(in the rows, 128 means zero)
Each path below is one point turned by a fixed rotation once a step. After each direction that follows a path, write how fast that rotation turns it, in degrees each step (0 if it stays still).
Each turn is a multiple of 5 degrees from 10 to 175, or 0.
Each row of a path follows its step; steps can be skipped.
Rotation 1:
step 10: [130 125 132 118 132 135 135 133 132 127 129 131 123 125 135 124 138 130
 122 132 130 119 128 124 130 135 121 129 129 129 124 131 137 129 121 133
 133 128 127 123 121 127 131 131 121 127 126 133 130 119 119 122 122 128
 127 135 121 120 129 118 123 127 122 142 128 128 132 130 127 130 142 124
 131]
step 11: [129 133 134 126 137 130 129 124 125 123 125 131 120 127 118 118 132 132
 128 136 129 119 123 131 125 117 127 131 124 129 125 120 134 120 125 125
 138 137 128 132 123 122 128 122 128 115 129 121 131 118 121 130 126 127
 127 123 127 124 138 121 135 128 125 131 125 131 128 130 128 127 136 122
 129]
step 12: [123 117 125 125 135 127 132 130 124 131 124 134 122 131 128 124 121 131
 127 135 138 128 121 136 123 121 126 131 136 117 129 130 123 122 131 128
 141 129 134 119 126 124 128 130 123 126 121 125 134 121 129 133 131 121
 133 132 122 118 136 135 125 130 122 125 132 127 132 122 131 127 134 127
 125]
step 13: [123 130 131 126 126 138 134 125 128 132 121 126 128 129 123 115 131 136
 135 130 128 132 128 126 119 125 118 131 141 116 122 124 125 129 121 131
 130 125 129 124 128 121 120 137 130 130 131 124 131 134 124 122 135 123
 126 127 132 125 130 120 124 134 118 133 135 128 134 130 128 125 131 129
 127]
step 26: [123 118 132 129 129 130 136 126 136 138 130 130 126 138 128 123 132 136
 135 140 134 131 138 128 128 136 124 124 131 135 130 124 121 120 126 125
 124 134 128 130 121 127 126 141 136 127 124 129 127 127 129 124 128 133
 126 129 120 123 124 120 123 128 119 134 129 122 134 125 130 133 131 126
 127]
step 28: [126 126 125 123 130 131 130 128 120 122 129 123 121 119 137 120 133 127
 136 136 128 126 130 140 128 134 126 126 136 132 127 132 121 137 127 123
 138 133 124 126 118 121 129 124 127 128 121 133 129 117 133 123 125 130
 135 127 123 119 129 130 128 128 124 132 122 128 122 121 131 131 131 116
 128]
step 30: [128 121 134 135 124 118 140 127 136 132 126 126 127 120 120 120 130 130
 134 130 141 130 128 132 126 131 126 127 133 130 130 130 117 130 128 121
 140 124 134 127 125 138 126 124 117 127 123 122 129 128 129 131 122 121
 130 126 129 126 134 125 122 138 121 130 124 133 127 132 129 129 128 132
 132]
Directions:
[127 131 127 126 130 128 129 127 129 129 126 129 127 129 129 127 129 128
 127 131 127 128 128 131 126 128 127 127 127 130 128 129 128 127 128 127
 127 128 128 128 126 128 129 127 129 128 128 128 129 127 126 128 129 126
 125 132 129 127 128 127 130 127 128 127 130 127 130 127 129 130 128 130
 128]
25
[131 129 126 130 128 126 128 128 126 128 128 128 127 128 128 128 128 127
 131 128 126 126 130 128 130 131 130 128 128 131 129 127 126 128 128 126
 129 129 129 128 128 130 129 128 126 128 127 126 127 130 127 127 130 127
 126 129 128 128 129 129 127 129 129 130 129 127 127 127 129 128 127 128
 129]
10
Rotation 2:
step 2: [133 134 128 130 123 128 130 135 125 126 128 126 121 122 127 123 131 122
 126 127 128 128 125 123 141 121 113 124 130 129 124 131 118 127 131 137
 125 126 121 121 133 123 131 121 134 128 141 121 130 129 123 126 122 121
 129 130 134 130 127 142 125 129 129 131 133 128 116 120 127 123 126 137
 129]
step 4: [123 130 142 123 129 133 125 128 140 136 129 122 122 133 130 123 122 129
 132 131 139 133 125 126 126 131 131 130 127 123 130 133 132 127 129 132
 127 120 137 134 122 118 128 122 129 123 125 134 123 127 130 129 138 133
 135 135 125 129 130 127 115 136 136 127 134 125 135 131 119 128 126 121
 129]
step 17: [132 129 124 134 138 132 125 126 125 132 125 127 133 135 123 128 123 137
 124 122 128 125 126 119 124 131 120 127 124 133 117 127 131 133 119 134
 124 131 129 129 140 121 130 131 131 129 127 126 136 131 120 128 123 132
 125 132 129 132 126 123 133 115 140 122 135 129 128 136 137 139 129 129
 130]
step 19: [128 127 128 119 133 121 128 133 122 121 125 121 125 129 138 129 131 121
 127 131 127 127 126 141 131 130 122 128 124 122 128 130 116 125 123 131
 138 126 131 124 125 120 133 125 137 128 128 135 116 123 139 134 124 128
 122 124 126 120 130 131 126 120 122 119 125 121 132 119 134 132 131 129
 126]
step 26: [122 127 132 127 128 126 124 121 141 123 138 125 131 122 126 134 133 122
 133 123 128 132 130 131 123 140 127 127 116 122 128 131 123 121 132 125
 130 133 126 117 120 131 130 123 125 125 133 133 129 128 129 137 128 130
 119 125 132 138 124 120 133 124 124 133 132 125 141 133 133 129 132 122
 132]
step 28: [126 128 119 131 132 115 124 124 121 130 128 128 126 131 122 130 122 129
 128 135 119 113 134 116 130 129 126 125 131 127 130 135 129 128 130 129
 133 130 132 133 135 132 128 130 136 132 135 131 141 132 128 127 127 121
 126 128 121 129 119 128 125 123 135 130 129 141 124 122 124 138 130 129
 121]
step 29: [126 131 127 124 126 117 125 121 128 129 127 126 122 133 130 130 126 131
 122 126 132 124 122 123 125 120 129 129 122 139 133 143 124 132 126 130
 137 129 129 132 127 124 126 131 125 127 126 132 142 132 118 131 124 134
 131 135 124 131 122 123 130 126 120 123 133 123 132 145 127 133 123 124
 138]
Directions:
[129 128 128 128 128 127 129 128 125 130 129 124 127 127 127 129 128 129
 127 129 125 127 128 129 129 126 127 128 127 130 130 128 129 126 126 129
 125 128 128 128 128 127 128 129 128 128 128 128 127 129 126 126 126 128
 128 127 128 127 127 127 127 127 127 127 128 130 126 130 128 130 128 127
 129]
65
[128 129 127 130 127 128 127 129 128 130 127 129 129 129 129 130 127 127
 128 126 128 128 129 130 127 127 127 129 127 127 127 128 128 131 128 129
 129 128 127 128 127 126 125 130 129 125 129 129 129 129 127 127 130 130
 127 129 125 128 127 126 127 130 129 128 127 127 127 130 126 128 130 127
 127]
85
[127 128 129 129 127 130 128 130 130 130 130 129 128 127 127 127 129 131
 127 128 129 129 127 126 131 129 128 129 127 127 128 128 127 129 129 126
 124 127 126 128 126 126 128 129 127 129 128 129 127 128 129 131 126 127
 128 125 127 130 128 128 127 129 128 128 129 129 127 128 127 128 128 128
 127]
35
[126 126 126 127 128 127 127 130 126 129 127 126 130 127 129 128 128 128
 127 127 131 128 126 127 129 127 128 128 125 128 128 131 128 128 129 128
 128 129 129 127 126 129 127 128 130 126 126 127 127 128 129 126 126 129
 128 129 129 127 127 129 129 129 128 130 127 126 126 129 130 126 128 131
 127]
65
[128 128 128 127 127 128 125 125 128 128 130 127 128 129 128 129 126 128
 128 128 130 130 126 127 129 128 126 130 128 127 128 127 128 126 128 128
 129 129 128 130 128 128 127 128 130 130 130 126 127 126 129 127 130 127
 128 127 130 127 127 128 126 128 128 130 127 129 124 127 126 127 127 127
 127]
155
